In the rows, zero is written as 128.
Rotation paths and how fast each direction turns (degrees each step):
Each turn is a multiple of 5 degrees from 10 to 175, or 0.
Each row of a path follows its step; steps can be skipped.
Rotation 1:
step 1: [134 138 120 119 142 116 131 124 132 141 126 135 123 146 123 142 126 144
 139 125 129 122 123 121 133 127 129 122 132 131 133 129 123 126 129 130
 119 134 126 130 124 133 120 133 127 134 116 130 140 127 128 132 128 127
 132 134 129 130 123 132 113 123 130 120 132 122 131 129 117 126 129 123
 122 129 126 128 126 129 133 118 137 128 119 130 129 133 123]
step 5: [131 130 134 132 128 124 139 127 133 129 125 134 124 131 133 130 126 135
 129 128 147 127 128 125 122 138 132 120 129 132 141 132 120 130 136 127
 124 132 132 141 134 126 135 139 139 125 125 136 115 125 136 139 116 134
 125 126 133 137 122 122 132 120 137 121 129 123 134 121 132 132 138 122
 127 136 139 138 122 119 131 137 129 130 125 135 124 121 125]
step 7: [119 129 133 127 142 125 137 132 136 129 125 136 127 140 118 129 130 115
 133 128 130 121 120 123 141 121 131 131 130 125 137 134 132 130 130 120
 124 122 123 126 132 127 134 131 128 137 117 121 120 126 123 128 123 139
 127 132 135 128 129 126 119 125 126 122 128 131 137 132 114 140 121 128
 129 139 139 140 124 138 132 127 132 122 132 120 121 122 121]
step 11: [133 117 133 131 138 122 134 136 117 129 131 124 134 129 119 128 124 117
 134 131 140 136 117 127 128 138 125 122 133 121 131 121 121 129 126 118
 129 128 128 137 125 131 136 141 121 127 126 127 127 136 124 133 127 121
 119 134 128 125 133 134 119 112 134 119 128 125 135 120 133 120 135 118
 133 126 131 122 123 134 135 140 139 123 133 135 129 129 122]
step 22: [123 134 139 118 126 127 125 132 133 129 123 127 127 137 117 128 132 115
 136 140 126 131 129 117 132 138 132 122 125 127 133 135 126 129 129 125
 128 128 130 132 125 130 120 131 127 122 116 126 136 122 124 133 137 122
 127 140 130 137 137 139 126 124 123 134 133 119 142 135 128 133 133 132
 129 139 117 134 125 122 140 126 125 115 133 136 116 126 129]
step 23: [130 113 128 138 131 120 139 119 127 130 124 134 133 137 126 128 132 116
 121 132 142 130 128 127 132 128 133 130 135 131 150 127 126 123 133 121
 128 127 123 126 127 137 138 123 124 129 120 128 119 121 119 133 131 131
 128 121 139 132 134 125 124 127 116 120 131 128 136 122 124 132 127 128
 139 144 122 120 134 135 129 128 133 133 127 129 128 129 119]
step 31: [131 121 123 138 137 127 136 129 132 141 131 131 133 132 124 125 135 123
 129 120 141 129 131 132 131 133 128 125 128 114 141 129 119 133 132 124
 129 142 121 122 133 138 115 136 138 124 124 126 127 127 136 125 118 124
 128 122 141 138 118 130 133 124 126 134 130 111 129 129 128 135 136 130
 118 128 117 131 131 130 132 131 125 121 127 138 130 126 122]
Directions:
[128 128 124 129 126 125 130 128 127 128 128 128 128 129 128 127 130 129
 127 128 129 129 128 128 128 127 128 129 125 126 128 127 127 127 128 130
 128 128 125 125 126 128 128 129 129 126 128 130 130 130 126 129 128 129
 129 127 128 128 128 127 126 124 126 128 127 127 130 127 127 126 130 129
 129 126 129 126 129 130 128 128 131 128 127 128 130 131 128] => 145
[129 127 129 128 129 128 131 129 128 128 130 126 129 130 130 127 130 131
 128 128 129 128 127 131 128 127 127 129 129 126 130 127 128 131 128 130
 128 126 127 128 128 128 129 132 128 128 127 128 126 128 128 126 128 127
 125 128 129 128 127 129 132 127 131 126 128 127 128 130 131 127 129 129
 128 128 129 127 128 126 128 128 128 128 128 126 130 126 128] => 55
[127 129 130 126 129 128 128 125 128 127 129 130 128 131 129 129 129 128
 126 128 128 125 129 128 128 128 129 129 126 127 130 127 128 129 129 129
 126 127 128 128 129 125 129 125 126 125 126 128 127 128 126 130 128 127
 130 127 126 128 130 127 129 129 129 129 131 127 129 130 128 127 129 128
 127 130 129 128 125 128 127 132 128 128 128 128 127 129 126] => 20
Rotation 2:
step 14: [133 111 125 127 132 122 121 135 124 120 129 126 128 136 131 133 130 126
 118 130 130 123 137 127 123 128 132 124 143 122 124 125 125 138 129 123
 121 132 119 132 115 137 113 125 126 120 126 133 124 131 128 124 121 130
 110 135 126 137 130 134 132 129 130 124 127 136 123 126 121 125 129 126
 126 130 133 126 138 125 134 114 132 132 119 122 120 128 123]
step 19: [140 122 133 140 128 123 122 140 134 118 125 131 123 130 133 123 122 135
 136 116 119 118 138 134 130 112 120 123 133 119 124 118 132 131 126 131
 111 130 128 138 128 130 134 132 134 122 127 136 124 122 132 123 126 135
 125 137 142 120 129 131 127 123 128 122 134 129 131 127 121 123 132 123
 126 124 130 131 133 126 132 133 130 131 133 119 130 132 129]
step 20: [134 115 139 132 123 115 124 135 121 133 130 120 115 136 127 128 130 131
 131 127 125 132 139 133 120 119 134 133 122 121 127 126 133 131 122 140
 129 132 148 132 131 139 123 132 133 130 131 127 127 134 128 127 129 124
 128 132 136 127 126 131 131 134 134 123 127 118 133 132 128 141 121 123
 124 133 124 126 132 130 127 117 139 130 122 136 121 132 127]
step 21: [119 121 124 137 129 127 115 133 132 133 129 124 118 133 124 125 131 139
 136 126 127 127 119 124 128 125 131 131 121 126 131 120 121 127 120 130
 123 123 132 129 132 116 128 127 119 123 131 127 133 130 125 130 129 133
 127 112 138 125 120 128 120 129 134 131 130 130 121 128 132 120 113 132
 121 135 114 122 118 135 131 115 136 134 127 125 125 127 116]
step 22: [136 123 125 140 132 130 123 121 132 127 131 124 138 119 130 124 128 138
 121 136 119 132 132 129 124 124 130 137 123 140 129 117 132 130 120 125
 116 130 123 125 131 135 122 128 130 123 132 143 135 126 122 128 133 130
 117 125 130 122 127 129 119 121 130 131 132 139 130 118 125 138 127 136
 116 117 123 127 126 124 132 112 128 128 131 120 131 132 124]
step 25: [135 122 130 135 131 120 138 121 132 121 125 139 128 128 118 127 128 133
 137 132 129 126 143 123 113 129 129 123 122 124 123 123 127 131 127 128
 125 131 131 133 123 132 133 127 123 115 131 120 116 123 129 138 128 130
 114 128 134 135 138 131 139 135 138 138 137 131 117 128 122 136 125 128
 125 124 123 130 125 125 133 116 136 126 129 127 127 134 133]
step 34: [120 129 121 137 132 140 126 125 130 134 125 117 135 124 127 121 124 136
 121 132 126 120 134 129 130 119 135 121 129 137 132 130 125 132 118 128
 119 125 130 127 125 135 121 132 125 128 132 134 126 121 121 132 135 125
 119 129 134 131 140 140 124 127 135 125 129 127 130 130 140 125 128 130
 123 148 111 128 121 132 136 129 138 136 127 122 127 129 133]
Directions:
[128 128 126 127 127 126 129 131 126 129 130 125 129 125 126 128 131 128
 126 129 128 129 130 130 127 128 127 130 130 129 127 127 129 130 129 129
 131 127 129 129 128 130 128 128 129 129 130 128 128 128 128 129 128 125
 128 129 127 129 128 129 127 125 129 129 125 129 128 126 125 127 129 129
 126 128 130 129 128 130 128 127 129 129 126 128 127 128 128] => 175
[127 128 129 128 128 127 129 128 126 128 129 128 129 126 129 130 126 127
 128 128 129 130 128 130 129 128 127 127 126 127 128 131 128 129 126 129
 128 127 127 125 129 125 130 128 127 127 127 130 126 128 127 129 126 124
 131 128 130 128 126 128 129 125 131 129 128 129 127 128 128 126 128 127
 130 131 125 129 128 129 128 129 129 129 127 129 126 128 126] => 140
Rotation 3:
step 5: [136 123 128 120 126 138 123 115 121 128 124 131 130 135 122 130 135 137
 147 131 138 124 134 122 134 125 139 121 118 130 131 136 127 125 124 120
 131 144 136 125 135 137 137 128 140 126 121 125 127 132 122 124 119 129
 136 131 131 129 125 123 132 127 123 122 131 129 110 130 132 132 132 115
 130 141 118 123 119 137 119 139 127 124 124 130 130 125 114]
step 7: [116 120 133 123 136 115 128 122 122 127 129 128 125 127 127 133 130 125
 109 123 127 132 129 122 127 112 127 139 131 134 136 146 132 131 130 136
 143 122 127 137 127 127 121 130 113 123 135 127 129 124 130 135 134 133
 123 125 132 140 128 129 124 133 111 130 122 123 129 121 121 138 126 123
 127 127 120 122 122 132 132 130 121 133 134 131 131 147 130]
step 10: [135 123 127 121 128 130 117 129 120 132 146 122 142 127 126 134 114 128
 122 138 128 132 125 131 126 133 122 131 104 123 128 124 135 128 119 123
 131 126 132 127 141 119 135 124 119 139 123 126 133 131 129 115 133 131
 124 126 128 129 133 123 127 127 121 119 127 133 123 143 121 130 123 125
 129 135 121 121 144 133 122 127 122 140 124 128 120 125 133]
step 12: [133 125 127 128 119 132 133 130 126 126 125 121 124 131 143 130 132 126
 126 112 144 114 126 127 132 130 118 123 140 133 127 138 112 127 129 146
 136 123 135 124 127 119 127 123 130 124 131 132 137 123 119 128 126 127
 119 137 122 117 118 115 135 144 128 120 124 129 131 127 129 136 137 123
 131 129 144 129 127 131 118 126 121 127 128 129 136 136 134]
step 20: [134 108 125 128 126 119 133 133 128 121 133 133 125 132 120 111 128 128
 120 136 137 130 135 137 126 132 130 135 123 133 128 132 123 128 125 131
 122 140 123 132 132 129 134 125 132 133 129 127 121 132 123 114 130 117
 114 129 128 129 119 116 138 123 115 134 133 127 125 128 124 122 138 122
 127 139 128 134 128 119 126 120 117 121 133 135 149 133 133]
step 30: [130 130 130 129 116 133 139 118 134 125 138 126 127 131 127 127 133 116
 121 122 140 116 132 140 139 125 120 133 134 127 139 129 131 132 127 121
 135 121 130 128 121 116 122 121 125 120 126 131 130 127 137 129 137 125
 129 130 114 128 123 128 118 130 117 115 121 133 119 126 136 129 147 122
 139 127 135 137 122 139 123 124 119 118 132 124 132 131 131]
step 32: [141 122 129 138 136 138 122 123 120 135 137 116 135 118 122 137 142 127
 123 139 121 123 120 132 128 129 133 122 130 132 126 132 136 125 126 134
 126 132 123 118 122 140 129 130 120 141 133 125 131 118 109 116 124 129
 130 132 129 135 140 115 133 130 123 145 129 123 117 124 126 120 128 125
 131 128 122 134 130 128 124 131 134 125 126 138 130 129 123]
Directions:
[127 129 128 131 127 128 127 127 128 129 125 128 128 126 129 126 128 131
 129 129 129 132 129 128 128 130 128 128 130 127 130 127 128 130 128 125
 129 127 128 127 130 127 128 127 129 130 128 126 129 127 126 130 128 128
 128 129 127 128 127 129 127 129 126 127 127 128 128 129 130 130 126 127
 130 129 130 124 128 130 125 127 127 129 127 130 128 125 129] => 60
[128 127 129 126 131 127 125 130 126 130 130 127 129 128 128 129 128 129
 128 126 126 129 131 127 130 127 128 128 128 129 129 127 130 126 129 128
 128 125 126 130 127 126 127 127 128 127 127 128 127 129 128 128 128 128
 125 129 129 129 126 127 130 128 129 127 128 128 129 129 131 130 126 130
 132 127 125 127 130 129 129 129 127 129 128 126 128 128 129] => 120
[128 129 128 127 130 125 128 129 130 128 127 125 127 126 127 125 127 127
 125 129 130 130 127 129 129 128 131 125 130 127 126 128 127 128 127 129
 130 128 128 128 128 129 128 129 126 127 129 131 127 127 124 131 127 129
 127 125 129 127 130 127 130 126 129 127 126 128 128 130 129 128 129 127
 127 127 128 127 128 129 129 127 126 127 128 129 128 129 129] => 90
Rotation 4:
step 2: [116 135 135 138 132 126 122 121 141 120 116 134 125 122 136 143 132 134
 134 127 128 128 134 124 130 129 128 116 129 127 120 141 130 138 126 123
 129 131 129 132 138 125 120 134 132 124 115 123 137 119 122 120 123 133
 131 127 131 125 123 121 129 119 139 125 130 133 128 137 123 123 125 130
 133 122 129 127 136 121 120 116 126 124 124 123 130 130 121]
step 10: [132 129 140 126 127 122 128 132 140 133 131 110 124 131 122 137 124 130
 127 124 128 116 122 129 126 127 135 138 125 128 129 137 135 126 136 124
 117 124 130 134 136 112 138 132 135 121 123 108 134 127 128 135 122 121
 137 129 129 139 129 135 137 121 134 126 127 139 131 119 135 123 133 127
 132 130 133 126 130 128 126 127 123 130 126 135 139 132 129]
step 15: [122 133 129 130 119 125 133 123 132 119 128 121 126 130 128 148 127 137
 126 135 136 121 133 135 128 131 122 125 130 138 123 126 130 134 123 132
 121 119 142 128 132 110 124 132 132 132 119 126 122 128 119 126 125 127
 137 130 135 130 125 129 132 122 127 123 121 128 136 133 132 140 132 129
 142 128 130 139 126 129 117 119 137 124 118 128 127 133 123]
step 18: [115 124 135 121 128 121 124 120 139 124 117 132 133 121 118 137 132 121
 117 125 138 120 127 137 127 128 121 127 120 128 127 130 134 133 123 113
 123 123 131 140 127 124 121 129 127 135 119 133 136 127 129 115 118 127
 125 131 122 122 123 126 135 119 140 137 129 135 129 133 130 120 135 133
 126 123 132 128 136 127 140 127 127 127 129 119 122 133 131]
step 20: [118 137 136 127 129 124 122 124 134 127 118 117 116 127 126 124 128 130
 125 121 134 115 123 136 124 126 122 126 124 131 136 131 136 121 135 132
 128 136 129 128 140 122 130 131 138 125 119 120 129 135 131 127 126 133
 121 133 128 130 133 131 125 122 127 130 125 123 130 136 133 123 139 147
 147 131 133 119 136 134 125 119 128 123 118 123 126 129 124]
step 27: [134 138 130 131 131 120 141 124 125 115 137 126 127 119 127 136 122 122
 128 120 124 115 131 128 126 127 131 122 125 121 126 140 131 122 136 122
 138 128 135 125 143 122 118 121 122 126 124 122 134 133 118 129 126 124
 132 138 123 136 135 123 130 122 129 131 133 128 126 133 135 116 128 144
 130 120 131 124 130 132 135 126 119 136 130 129 130 136 121]
step 28: [128 137 129 125 122 124 132 121 133 126 114 131 126 122 120 139 131 133
 126 120 133 126 134 132 138 136 134 134 135 116 128 122 127 124 119 122
 119 130 128 133 135 116 137 120 134 131 113 128 136 127 122 128 118 125
 137 129 129 130 128 121 131 128 139 123 121 144 139 137 122 138 128 122
 135 129 131 125 127 130 124 124 127 126 134 121 124 135 125]
Directions:
[128 127 128 127 130 126 128 127 131 128 125 127 129 128 130 126 129 127
 127 128 127 129 128 127 130 128 129 127 130 129 129 127 128 128 127 127
 128 129 127 125 129 130 129 128 127 128 127 129 127 128 127 126 126 131
 129 127 130 129 129 126 129 127 127 128 130 127 129 128 126 126 125 129
 127 126 129 127 128 127 130 129 130 124 129 126 129 132 127] => 155
[126 130 129 129 130 128 127 129 129 129 129 129 127 128 127 127 129 125
 126 128 128 128 131 127 130 128 128 128 127 128 131 129 126 127 128 129
 128 128 128 128 130 127 127 128 126 130 128 130 130 127 128 127 127 129
 128 128 129 128 128 133 127 127 130 129 127 127 129 126 125 128 131 128
 127 127 127 128 128 129 128 126 132 128 126 128 130 125 128] => 25
[128 129 131 126 128 128 129 128 129 128 130 128 128 129 125 127 127 128
 129 128 130 130 126 127 126 127 129 129 128 131 129 129 129 126 131 131
 130 129 127 128 130 129 130 129 127 127 127 127 128 126 128 127 128 128
 125 128 126 129 128 127 129 128 128 128 128 125 129 126 126 129 126 127
 130 130 127 126 128 130 129 129 127 129 127 132 128 130 128] => 110
Rotation 5:
step 10: [121 131 126 120 134 134 139 134 133 125 127 129 123 139 132 132 126 138
 125 126 124 128 110 130 135 128 131 131 127 120 137 125 136 118 123 124
 122 124 129 121 131 125 116 129 138 125 128 126 122 118 121 133 131 115
 134 124 134 127 133 130 127 123 129 136 136 136 129 127 130 122 137 131
 123 128 139 126 121 125 119 140 130 138 123 124 121 128 124]
step 11: [126 131 124 121 124 131 123 135 130 118 130 114 117 133 130 137 132 134
 120 129 126 139 134 121 127 134 126 125 130 129 118 136 129 120 135 121
 128 125 131 127 130 125 132 127 130 139 137 129 120 120 120 133 134 126
 147 116 126 136 136 126 129 128 122 135 122 133 132 126 136 128 125 137
 125 126 126 123 133 130 119 130 130 137 122 121 130 121 133]
step 17: [127 136 127 131 123 136 131 131 130 128 136 117 130 132 134 138 134 128
 133 118 138 129 125 135 122 126 127 125 133 126 131 125 126 123 138 117
 124 127 128 122 118 122 127 132 130 134 125 125 133 138 132 135 141 117
 132 125 136 127 130 125 123 122 120 141 140 131 132 145 123 131 132 127
 120 126 129 134 122 132 128 122 128 140 125 130 123 117 130]
step 19: [123 130 125 134 130 134 129 124 130 133 146 120 124 127 126 132 118 126
 116 131 127 133 132 115 126 133 113 132 120 125 127 124 134 125 129 117
 132 134 130 118 133 120 131 131 130 119 120 128 135 127 120 136 128 120
 139 132 131 133 133 119 123 117 128 130 126 124 133 131 136 128 129 137
 121 122 134 124 127 134 118 131 124 126 119 124 137 136 129]
step 20: [119 140 127 126 123 132 125 126 136 125 128 132 125 141 136 136 123 124
 131 120 142 138 124 125 128 125 127 128 133 125 130 129 133 129 127 112
 133 134 137 125 130 123 120 129 124 127 126 121 123 128 123 128 137 133
 131 131 131 119 116 124 113 124 123 128 135 131 130 133 134 124 129 132
 122 121 134 115 144 139 126 127 128 127 125 124 128 121 135]
step 23: [129 137 131 127 135 125 130 129 129 122 128 118 126 127 130 128 119 121
 128 123 133 140 123 115 126 143 117 131 121 131 134 125 138 132 129 120
 131 130 130 123 123 128 128 131 134 137 134 134 136 120 130 123 132 119
 132 124 131 130 131 129 121 130 118 130 129 137 133 129 130 134 126 138
 131 134 133 120 130 145 124 131 122 137 124 111 127 124 135]
step 31: [134 138 131 127 125 125 139 137 141 122 131 125 121 128 119 134 128 132
 130 128 126 135 129 122 126 128 115 140 128 132 135 124 132 127 134 124
 127 121 136 116 131 127 131 128 136 129 137 121 134 129 126 131 134 118
 132 125 136 127 127 118 132 121 129 140 119 124 133 130 139 135 140 133
 119 123 133 130 137 135 123 130 138 125 129 120 129 130 116]
Directions:
[129 126 130 127 130 128 128 130 128 129 129 126 130 127 130 128 129 129
 128 128 131 129 128 128 127 132 129 126 129 129 128 128 129 131 127 129
 130 126 128 129 125 128 128 129 127 128 128 127 129 128 129 125 127 125
 126 127 128 129 128 128 128 127 130 128 127 128 128 129 130 126 129 126
 128 127 130 130 127 127 128 124 127 126 129 129 125 128 129] => 40
[129 128 130 126 129 128 126 128 126 126 128 129 127 126 129 128 130 127
 128 129 128 125 131 127 129 126 126 129 125 130 126 130 126 127 130 127
 130 127 129 129 126 129 126 125 129 126 129 127 127 127 127 126 129 126
 128 127 129 127 128 126 128 127 126 127 127 126 128 127 128 130 130 129
 126 128 129 127 127 127 127 127 129 129 130 130 128 127 127] => 110
[127 130 127 126 127 129 127 130 130 126 130 128 127 130 128 128 127 124
 129 131 127 131 127 127 127 127 126 129 126 132 127 129 127 130 128 129
 126 129 127 128 129 127 127 128 127 129 128 130 130 129 127 129 127 128
 128 126 127 129 127 129 128 127 127 126 127 131 129 126 129 127 129 127
 128 127 129 128 130 127 126 125 129 128 128 127 129 131 128] => 90
[129 128 127 128 125 128 129 129 128 129 128 126 126 127 128 128 126 127
 128 126 132 127 129 127 128 128 130 127 129 129 127 128 126 128 129 128
 128 128 128 130 131 129 129 125 130 129 127 129 128 129 125 127 127 131
 127 129 126 131 128 126 127 129 127 129 131 127 130 130 128 125 129 130
 128 130 131 127 130 126 129 127 128 128 127 130 126 128 129] => 85
